Where one turn sends some rows of the set: a few examples, then the rows asked:
q445: [-22.1  28.1   8.4  17.3  10.8  22.0  25.3   4.5  17.1   5.7   1.2 -20.7
  18.5  21.5  -3.5   1.0]
q399: [-43.0   5.3   8.6 -13.6   9.2  28.2  41.7  12.9 -21.4 -16.3  -2.5  -4.6
 -26.7  10.0 -16.3   4.1]
q39: [-35.7  -5.2  -8.8 -13.2  12.5  18.8  18.0  18.1 -22.1  -5.5   0.5 -15.7
 -39.3   4.5 -12.6   7.9]
q249: [  3.4  15.7   9.3  28.6  -4.2  18.3   2.1  -6.0  -1.8  -0.3 -20.3 -29.6
 -23.7   7.1 -14.4 -11.0]
q493: [-13.3  24.0  -6.1  13.1  30.1  35.6  21.0  29.4  -9.0 -30.0 -20.7 -14.1
 -31.8  28.7 -19.8  -5.9]
q941: [-15.2   7.5  -3.6  27.2  20.0  44.8  17.8  17.3  -4.6   1.2   7.1 -13.8
 -28.8  36.1  -0.9  15.3]
q68: [  0.8  14.3   6.9  16.6 -12.6  10.6  -0.8  15.2  -8.4   7.9  10.0 -14.3
 -29.9   1.8  -4.5   4.7]
q965: [  8.3  34.6  19.5  19.3  10.1  24.6  18.1  27.0  -8.8 -13.5 -10.1 -19.4
  -7.4   1.6  -0.8   0.9]
q203: [-23.6  12.6  -2.6  -6.3 -16.5 -12.0  18.7   4.7   7.7 -13.4   0.5   0.9
  -1.8  23.4 -19.7  -5.5]
q765: [-43.4   3.0 -21.3   8.7  24.1  14.6  20.2  12.3  21.8 -14.1 -17.4 -16.2
 -13.4  18.9 -20.0 -14.7]
q935: [-11.7  26.0  17.5  16.3  -9.3  13.5   9.7  10.4  -2.2   1.4  -1.4 -19.3
 -27.2 -17.5 -14.6 -13.7]
q867: [-28.5   7.8  -5.9  -8.0 -12.3  -5.4   8.2   7.2   3.9 -14.6  -1.9   3.0
   9.1  16.6 -22.2  -5.5]
q173: [-19.1   6.6   0.3  18.8  14.5  32.3  21.1  -9.5  -4.1 -28.9  -8.3 -12.8
 -29.2  48.1 -16.2  15.7]
q355: [-42.9   3.1 -21.2   9.5  24.6  22.0  11.3  14.3  18.5 -17.6 -14.9  -9.6
   1.0  21.6 -22.2 -10.8]
q238: [-22.0  23.9   3.2  18.0   7.2  22.6   9.8   6.1  15.2   3.2   0.1 -14.2
  25.2  18.4  -8.4  -0.7]
q416: [-12.9  24.0   9.6 -15.1   3.9   5.0  20.9  23.5 -23.6 -36.9  -5.7  -6.5
 -24.0   6.4 -16.8   7.8]
q131: [-27.9  -5.6  12.9 -13.0   4.3  14.2  30.9  -4.7 -22.4 -13.8 -17.2 -23.2
 -15.0  -1.1  -7.5  10.8]
q893: [-13.9  18.4   7.6  38.1   9.9  41.0  22.7  12.4   8.7 -17.7   1.7   0.0
 -33.9  37.3 -13.1   1.4]

q238 -> q867
q935 -> q399
q173 -> q249
Where do these go?
q445 -> q203
q493 -> q965
q941 -> q68

Where one turn sends some rows of the set: a few examples, then the rows asked:
q759: [-16.0   8.2 -16.6  -7.4 -15.5   0.0 -25.2  18.4  -9.6  -3.7  -6.0 -14.0
  14.2   3.9  29.7   2.8  -8.2 -14.4]
q776: [  4.1  -5.0   7.5   8.3 -15.1 -23.6  22.8  31.0   1.3 -23.9   0.5  -1.4
   3.0   9.7  22.4  -9.6  23.2 -25.6]
q558: [ 13.5   0.0  25.2  20.5 -20.2  -7.6  -2.1   0.0   3.8 -24.6   5.2   0.7
  -2.0 -14.7  -1.0  -5.4   5.5   2.0]
q938: [ -4.9  -1.9  -4.4 -15.3 -15.9 -11.1   1.8   3.8  -0.9  -8.4   7.1 -30.6
 -16.6   4.1   7.9  -7.2  35.3 -35.8]
q603: [-22.3 -13.8 -12.6 -16.0  -3.8 -24.5  -3.2   3.4   9.6  -7.0   3.2  -1.8
 -16.3  -6.6  11.9 -22.3  28.5  -7.3]
q971: [-13.7 -17.9 -32.1   8.8 -11.9   8.1 -16.2   6.8  10.1   0.2   1.4 -20.1
  11.4 -11.2  10.7  21.1   8.5  11.5]
q280: [  7.3  -8.6   1.2  -7.3 -27.8  -4.7 -26.3  11.1   0.5 -22.5  -7.2   8.7
  16.5 -17.1   9.3   2.4  30.1  -9.0]
q439: [ 11.9 -15.6  -9.0   5.4  11.1  -9.1  -8.8 -10.2  -1.3  11.8  23.8 -12.0
 -15.0  20.0   0.0  19.2  -3.1   3.6]
q119: [ 10.3   2.4 -11.9  11.8 -17.2 -21.2  -8.5  20.2  23.4   6.1  -6.9 -12.4
 -19.9 -11.9  -7.0   5.4  21.4 -11.0]
q958: [  3.8   5.7  -9.1  -2.5   3.7 -24.2  23.0  15.5  -3.6   8.9   6.7 -21.6
  11.3   6.0  17.6  -0.2  40.8  -4.0]
q936: [ -2.7 -17.2   3.6   7.3 -30.0 -28.3  -3.7  27.4   9.1   1.2  17.4 -23.9
 -17.4  -8.3  -2.3   6.7  28.2  -4.8]
q450: [ -8.7 -28.1 -11.9 -24.1   1.8 -18.4  -0.2  14.3 -11.4 -17.1  -8.7 -21.4
 -22.0  -0.9   8.0  -9.5  25.9  -1.2]
q397: [  3.9  -7.5  -4.1   5.6 -37.0  15.7  -6.9   7.4   0.6 -10.1  -6.1 -32.7
 -17.3  -7.7   1.0   1.4  13.3  -8.1]
q90: [ 2.0  4.6 -4.4 14.9  1.3 14.3 15.7 -3.7  2.6 -6.3  1.1  4.9 25.7  7.6
 13.5 19.4 -8.1 -9.0]
q899: [-11.5 -18.6  19.3 -10.2  14.8  -8.4  10.6   9.2  -2.6   2.9   8.1  15.5
   9.1   0.3   5.8  29.0   4.0   1.3]
q137: [  1.9  16.0   8.4   5.9 -25.4 -10.1  -8.7  11.2   3.4  20.3  18.1  -6.5
  18.0  -5.9  -0.6  23.7  12.8 -14.2]
q883: [ -2.6 -20.4 -18.2  -3.4  -5.8 -29.1   5.7 -10.2 -17.9 -26.8  17.3 -12.9
 -14.3   3.7   6.4  -5.7  -5.3 -16.8]
q771: [  4.3 -12.6   4.8   3.1  -0.6  10.6  13.1   7.8 -22.3 -13.3  10.0 -13.0
  26.0  17.7  17.1  27.1  -2.4  -3.5]
q402: [ -4.8 -14.3 -13.2   1.7  12.0 -21.5   8.5  -1.9 -14.0 -12.8  -3.7   2.1
  18.8   7.0   5.5  19.8  -8.4  18.8]
q591: [ 10.5 -21.1 -15.2  -7.3  12.6   2.8  -1.4   0.1 -16.7 -25.6   0.4   9.3
  -3.3  14.3  24.5  -7.9  -5.5  -8.9]
q713: [-13.8 -30.6   3.5 -10.7   3.1  -5.4   6.2  -7.9 -14.0 -25.6  20.3   6.4
   3.7  12.6  23.8  -8.8   9.6  -1.9]
q111: [ 15.8   4.9 -21.6  -5.8  -9.4 -23.4  -4.6  -5.4  -2.9 -24.4  -3.5 -16.3
   3.0   3.0  -4.3 -16.0  29.8 -14.7]
q538: [ -2.4 -29.0  -6.1   0.5   3.7  -4.8  -1.4  -0.5  15.0 -19.1  -9.1  -6.7
  -3.4  26.1  -4.2  31.7  15.6  -5.1]
q460: [ -5.9 -12.9 -21.2   1.1   7.7 -29.6  16.2  14.6  -6.5 -15.3  18.4  11.8
  11.8  -9.6  11.4 -12.2  -3.3 -11.4]
q36: [  5.6  -7.1  16.4  10.3 -25.0  15.2  -0.2  27.7  22.0   2.9   3.6  -8.0
  -6.4  -5.0   6.7   7.7  29.5 -14.5]
q802: [ -5.7   1.3  12.0 -19.5   4.6 -12.2  28.0   8.4 -21.5   5.5   9.1 -10.9
 -13.8   2.5   0.6   0.0  -4.4 -18.5]
q310: [ 25.5   8.3  -2.8   9.7 -19.8   1.5  -8.8  23.4  -8.8   8.4   1.6 -16.8
   7.3  -4.3  -2.0  31.5  -2.7 -13.1]
q930: [ -0.4 -12.5   8.7   3.9 -14.5   7.3 -16.9  20.6  -1.3  18.0   9.2 -15.0
  -4.9  19.8  30.5  28.5  11.6  -6.1]
q167: [  3.7 -29.6 -11.2 -16.5 -10.9  -2.8   4.8  14.3 -17.2   7.8  30.3   6.4
 -16.9 -15.7   0.8   4.0   0.4 -16.7]
q286: [  8.5  -3.8   1.8   4.0  -6.9   5.3 -16.0  28.1  -2.0  14.9   4.3  13.4
  20.3  -1.5  19.1  19.6   2.8  11.8]

q36 -> q938
q538 -> q759
Where do these go?
q930 -> q397
q119 -> q603
q137 -> q936
q439 -> q971

Where one turn sends some rows of the set: a few examples, then the rows asked:
q844: [-23.5  15.3  13.0  14.6   5.1 -13.0  -3.4  31.4  20.7 -15.4   0.2 -18.7
  -1.9]
q32: [-13.2  11.6 -31.6  16.3  17.0  -2.6 -21.8  14.8  20.0   1.1 -16.4   0.0
  -2.2]
q153: [-21.2  25.1  23.5 -27.6  33.0 -41.0  -8.3  15.0   8.9   0.5  -7.3 -15.3
 -17.8]
q477: [ -6.1  29.8 -31.8   1.1  10.8  -6.7 -29.0   2.7  11.5  -0.2 -20.1  -1.3
   3.7]
q231: [-16.1  42.0   6.2 -20.9  18.3 -27.3 -28.7  -4.2  -7.3  10.2  -8.9 -10.2
   8.4]
q348: [ -6.8  20.4  -4.6  -8.7  16.9   6.4 -28.5  22.0  33.3   5.2 -32.2  -2.5
  -0.6]
q994: [  1.5  43.1  12.2 -11.6   8.5  -8.3 -31.2  15.5   2.1  -5.4 -10.4  13.1
 -13.7]
q841: [-35.7  26.8  10.4 -25.9  15.8 -10.0 -20.7   6.1 -11.4 -12.8   4.0   5.0
   1.8]
q980: [-11.5  41.7  26.0  -8.6   9.4 -16.3 -20.7  11.1   0.6  -6.3  -3.0  17.5
  -4.9]
q908: [-42.6   9.6   7.2 -10.8  14.8 -47.3 -21.0   3.0  19.5  19.7 -13.7   3.7
  -9.3]
q50: [-29.6  21.8   4.7 -17.1  15.5 -47.6 -20.4  -1.6  15.6  25.0 -21.1   4.9
 -11.7]
q712: [-26.9  28.9   4.5 -28.3  11.8  -2.6 -40.6   5.8   3.0  -9.9  -9.3  10.2
   3.9]
q285: [-25.1   9.0  24.2 -12.9  38.7 -34.1  -7.1  25.3  21.0   4.2  -7.0  -4.7
 -23.2]
q499: [-36.0  22.1  11.3 -15.5  21.8 -13.6   3.5  13.2 -13.7  -9.5   7.5  -5.2
  -2.5]
q874: [-23.8  33.0  31.9   0.3   8.5 -20.8  -8.0  14.3   5.4  -9.4   3.4   9.9
   1.8]
q82: [-48.7  -0.4  -3.5  -3.2  12.6 -42.4 -20.0   9.0  20.7  11.8  -8.3  -1.1
 -11.7]
q592: [-27.6  29.4  22.8 -14.2  27.7 -31.8 -21.2   4.8  -6.7  15.8   0.1 -12.5
   3.6]
q570: [-34.8  11.6  23.3   1.1  34.2 -27.7 -13.6  17.6   1.5  17.0   4.4 -11.4
  -2.7]
q75: [-15.8  37.5   7.8 -35.3  21.3 -39.4 -12.5   3.9   4.0  -9.8 -10.2 -17.0
 -10.3]
q529: [-27.0  16.7   8.4  -3.0  26.4 -12.1  18.5  23.0  -1.3  -1.6  -0.5 -14.6
  -6.0]
q642: [-17.5  28.8  -8.7 -19.3  13.9 -44.2 -18.5  -2.1  10.6  23.7 -25.9   2.6
 -17.5]
q23: [-19.1  15.5 -35.8  -8.2   9.9 -33.4 -15.3   6.5   8.5   9.0 -19.4  -7.8
 -25.1]
q542: [-26.7  -1.7  10.2   0.5  35.3 -23.5  -9.8  28.0  33.4  -1.5 -11.1   7.3
 -22.7]
q54: [-10.4  16.8  -0.7  12.0   4.8  -5.3 -14.1  35.9  21.9 -14.8  -7.0 -23.8
 -10.2]
q407: [-24.4  -1.5 -14.8  23.1  26.4  -7.1 -14.0  23.9  19.9   6.6  -7.3  -2.3
  -6.5]
q38: [-18.9  13.0 -26.2  -2.9  13.3 -13.9 -19.1  10.1  33.3 -23.1 -18.8  13.4
  -9.7]
q251: [-13.2  38.8 -13.0 -31.3  10.8 -31.0 -17.3  -2.7   9.0 -21.3 -15.3  -9.1
  -4.6]
q125: [  2.8  25.2  -7.0   2.8   5.5  -0.7 -26.7  33.2  17.1 -11.8 -12.7 -16.2
 -17.1]
q18: [-29.1  21.9  26.2   9.6   6.4 -19.6  -1.1  22.4  13.9 -12.9   4.7  -5.2
   2.9]
q442: [-16.0  14.3   2.2   4.1  26.9  -5.4  15.3  29.5  17.3   5.6 -15.7 -17.5
  -7.0]
q979: [ -7.5  42.1 -16.3 -14.5  11.4 -16.9 -31.9  -5.3   0.7   3.0 -17.7  -5.1
   7.9]
q692: [-13.3  26.0 -25.8 -15.6  11.8 -38.6 -16.1   1.1   7.4  17.4 -25.1  -2.8
 -22.6]
q147: [ -6.4  15.4  -3.1   2.1  23.1   1.7  -4.1  28.9  31.8   8.4 -29.0 -12.8
  -4.9]
q492: [-24.1   0.1 -10.8   4.5  25.2 -15.4 -15.0  21.7  38.1 -12.9 -16.0  15.2
 -17.2]
q421: [  7.2  36.3  -1.7  -6.9   7.4  -1.8 -33.6  25.0   8.8  -8.2 -14.6  -0.9
 -18.6]
q755: [-33.3  -1.0   8.0  17.1  33.1 -17.1 -10.7  25.6  13.0  13.7   1.2  -6.4
  -6.9]
q836: [-32.5   2.9 -34.3  -1.9   9.1 -33.1 -16.3  11.2  13.1   3.8 -12.1  -9.2
 -23.0]
q107: [-14.9  28.7 -27.3 -17.8   7.8 -20.6 -20.2   0.4  21.4 -26.4 -18.8   3.1
  -4.8]
q890: [-44.6  -3.7 -20.2   0.4  10.1 -37.0 -18.2  12.0  17.7   4.9  -7.6  -6.7
 -17.3]
q598: [-15.1  26.1  -1.9 -21.1  11.7   4.5 -43.3  12.0  21.4  -2.5 -23.8   6.8
   2.9]

q54 -> q994
q642 -> q82
q529 -> q348
Where do these go?
q153 -> q492
q407 -> q979

